(in the rows, 128 means zero)
Each path below is one point turned by a fixed rotation once a step. After each direction that follows a path, write how fast that rotation turns it, in deg/step (0 if it stays still).
Each turn is a multiple of 5 degrees from 10 to 175, or 0.
Each row of a path follows its step; steps can be skipped.
path 1
step 0: [123 116 124 125 133 123 130 135 133 129 116 140 124 132 127 121 135 130
 124 121 117 127 136 121 128 126 134 119 119 139 129]
step 1: [125 124 122 121 127 116 141 129 126 118 137 136 117 128 124 132 132 132
 124 129 140 123 143 130 127 132 130 128 120 130 127]
step 2: [125 123 117 128 122 120 138 133 131 127 112 136 135 116 126 128 135 121
 124 134 131 128 122 131 121 133 131 123 115 125 130]
step 3: [143 126 113 137 134 128 135 123 132 126 132 139 122 127 119 131 124 132
 125 127 123 130 133 130 127 134 135 126 118 122 140]
step 4: [132 133 119 123 130 117 135 123 121 135 124 140 130 126 120 130 127 115
 133 116 128 130 127 141 132 123 121 129 119 129 126]
step 5: [135 126 120 131 131 123 125 132 138 128 133 133 129 124 120 120 122 129
 137 129 130 135 129 128 132 127 124 106 117 134 123]
step 6: [124 133 125 125 135 117 130 128 127 118 128 142 133 131 124 143 125 129
 121 129 126 135 129 129 132 115 130 121 126 141 133]
step 7: [136 128 119 124 125 120 137 128 124 122 117 128 130 129 119 124 124 130
 120 129 136 129 132 131 135 133 136 116 134 135 113]
step 8: [138 118 121 131 127 115 123 124 136 124 118 132 128 119 128 132 133 133
 125 131 128 124 130 125 139 124 132 136 118 142 131]
step 9: [131 135 116 134 130 124 127 120 119 123 131 131 136 122 120 132 125 124
 124 137 139 120 142 132 133 126 133 131 120 121 124]
Speeds:
[126 127 131 125 127 127 128 130 128 122 126 130 127 132 131 127 129 129
 126 128 131 129 129 127 126 130 128 124 130 134 128] => 60
[128 129 129 122 131 127 124 129 125 130 128 123 126 131 129 129 129 128
 131 133 126 128 125 128 128 130 129 128 129 126 131] => 0
[127 125 126 125 124 126 127 128 128 132 130 129 131 129 129 127 128 127
 124 128 130 128 123 132 128 132 127 127 129 127 123] => 135
path 2
step 0: [126 131 120 125 127 119 119 123 133 136 138 142 134 121 125 129 128 132
 121 135 124 111 123 138 126 132 132 137 121 130 125]
step 1: [136 122 130 130 116 129 110 131 135 135 130 125 133 135 128 127 125 124
 129 129 126 120 118 131 108 125 137 128 131 132 127]
step 2: [124 116 137 136 131 130 131 120 126 131 127 128 132 124 131 122 132 120
 134 121 130 121 116 136 113 137 128 119 131 116 137]
step 3: [119 120 123 124 125 122 138 117 130 133 128 136 124 138 117 115 131 125
 129 132 144 114 127 128 125 129 125 128 127 122 129]
step 4: [134 126 120 120 129 121 121 136 131 126 135 138 138 138 123 116 126 115
 126 131 143 138 131 134 123 132 134 131 127 122 125]
step 5: [134 123 132 130 133 122 118 137 127 127 138 129 130 134 132 127 138 131
 117 126 137 133 122 130 120 141 115 130 130 130 141]
step 6: [121 128 135 137 121 129 130 121 119 120 141 130 126 135 120 134 124 128
 115 134 134 128 127 124 114 122 118 130 136 120 134]
step 7: [125 142 121 130 130 135 130 127 128 126 139 124 129 125 118 121 132 111
 122 123 135 130 122 116 123 127 123 120 128 118 119]
step 8: [129 130 120 137 134 132 139 140 124 135 131 117 129 139 125 127 128 125
 136 130 138 137 127 125 125 139 115 127 125 136 120]
step 9: [129 121 126 138 141 136 129 130 118 127 121 140 131 124 118 127 126 134
 122 134 132 142 136 125 128 128 116 135 135 128 124]
Speeds:
[124 128 126 129 129 132 130 125 125 126 127 131 129 129 130 128 131 134
 130 129 126 127 130 129 126 129 125 130 129 124 132] => 110
[124 128 126 129 129 128 127 131 128 130 132 128 126 128 126 125 131 128
 131 132 128 129 133 132 130 129 130 125 124 129 125] => 85
